One turn moves every row onto another: examples first, then more rows asked:
lepo: [  2   6   3   4   1  -8 -12   3  -3   2   3  -3 -13  -7  -3 -10  13  -8
   2  19]
sakud: [ 10  -1  -7   0  13  -3   2  -5  -7   8   8   2   1  -8  -4  18  19 -10
  -4  17]
nonim: [  6   8   0  -2   4   2 -12 -15   7  16   4   6   5  -7  10   9  -7  -9
  -7  13]
lafu: [ 24  -5  -1   8  -2  -7  -5  -9  -6   1  10   7 -20   8  -4   2   1 -15
   0  22]
dupef: [ 18   6   7  11   6  -4 -16 -13  11   8  -1 -10   2  -9  -4  12  -4  -7
  -1  15]
gidat: [ -3   5   3   4  -3   3 -13   3   2  12   2  -1  -6 -11  -2  -4   2  -6
   0  18]
tiz: [ 15   1   1   7   1 -12  -8  -3  -7  -4   8   0 -20   3  -5  -8  13 -12
   1  20]
Gedaf: [ 22   3   0  -1   5  -1  -9 -21   3  12   9  11  -1   3   8  13  -9 -14
  -8  15]
sofit: [  5  15   2  -3  10 -14 -15 -11   0  -1   3  -1  -6  -5   6  -6  17 -10
  -4  11]
veno: [ 17 -10   2  -5   5   1  -5 -16  -5  12  12   7 -18   2  11  -1  -4  -2
   1  16]
bafa: [  7  -7  -1  -6   1   6  -9 -17  -2  16   6   4 -17  -1  11   0  -5  -1
   2  13]
lipo: [ 20  10   0  -2  11 -17 -12 -16  -4  -5   7   3 -12   5   4  -3  14 -16
  -4  12]
Dodi: [ 16   8   8  12   8  -9 -15 -10  10   3   0 -11   2 -14  -1   6   3  -4
  -2  16]
rozo: [  5  -3 -14   2   8  -2   1 -13  -5   5   4   2  -5  -5  -3  21  17 -11
  -4  14]
rusi: [  5  -1   1   6  -6   8 -10  -4   3  16   4   4  -6  -5  -1   6 -10  -9
  -2  20]
kima: [  6  -1 -11   0   9   0  -1 -12  -7   7   3   2  -3  -4  -7  22  17 -13
  -3  14]
kalo: [ 22  -7   7  -7   9  -4  -6 -11  -9   9  12   5 -18   3   7  -5   4  -4
   3  16]
balem: [ 19  -6  -1   8  -6   3  -6  -9  -1  11   9   8 -13   4  -2   9 -10 -13
  -2  22]
ziva: [ 28   4  -1  -1   9 -11  -8 -22  -2   2  10   9 -10   9   5   7   1 -18
  -6  15]
vipo: [  7  -4 -13   3   9  -4   4 -12  -6   4   7   3  -5  -7   1  19  17  -8
  -5  17]
mozeg: [  0  -1   2 -10   3   6 -14 -13  -2  16   1   0 -16  -2   6  -2   1  -3
   5   9]
nemak: [ 20   4   1  16   6 -16 -12 -19   8  -7   1 -10 -10  -5   1   6   6  -7
  -2  16]
paka: [ 23   3   0  15   4 -11 -13 -22   8  -2   0  -8 -10   0  -3  12   0 -11
  -2  15]
tiful: [10 -4 -9  2 12 -5  4 -8 -6  5  9  3 -1 -9  0 18 18 -8 -6 18]
zudes: [  5   1   6 -12   7   2 -16  -9  -7  13   2  -2 -16  -1   1  -7   9  -5
   7  10]
Rumap: [ -1  14   1  -4   6  -4 -16 -11   6  10   1   0   2 -11   9  -1   6  -7
  -6  11]
miros: [ 15  -2   9 -11  11  -4 -11  -8 -10   9   7   1 -17   1   2  -9  10  -6
   6  13]
zaz: [ 16   7   4  14   8 -15 -13 -13   9  -4   1 -12  -4 -11   1   3   7  -4
  -2  16]
gesem: [ 22   4   3  13   4  -5 -15 -19  10   4  -1  -7  -3  -2  -6  15  -5 -11
  -2  14]
Zukur: [  9   0  -7  -1  12  -1   0  -8  -7   9   5   2   0  -6  -8  21  18 -13
  -3  15]

lepo goes to gidat
veno goes to kalo
Now these:
Dodi goes to dupef
sakud goes to Zukur
Gedaf goes to ziva

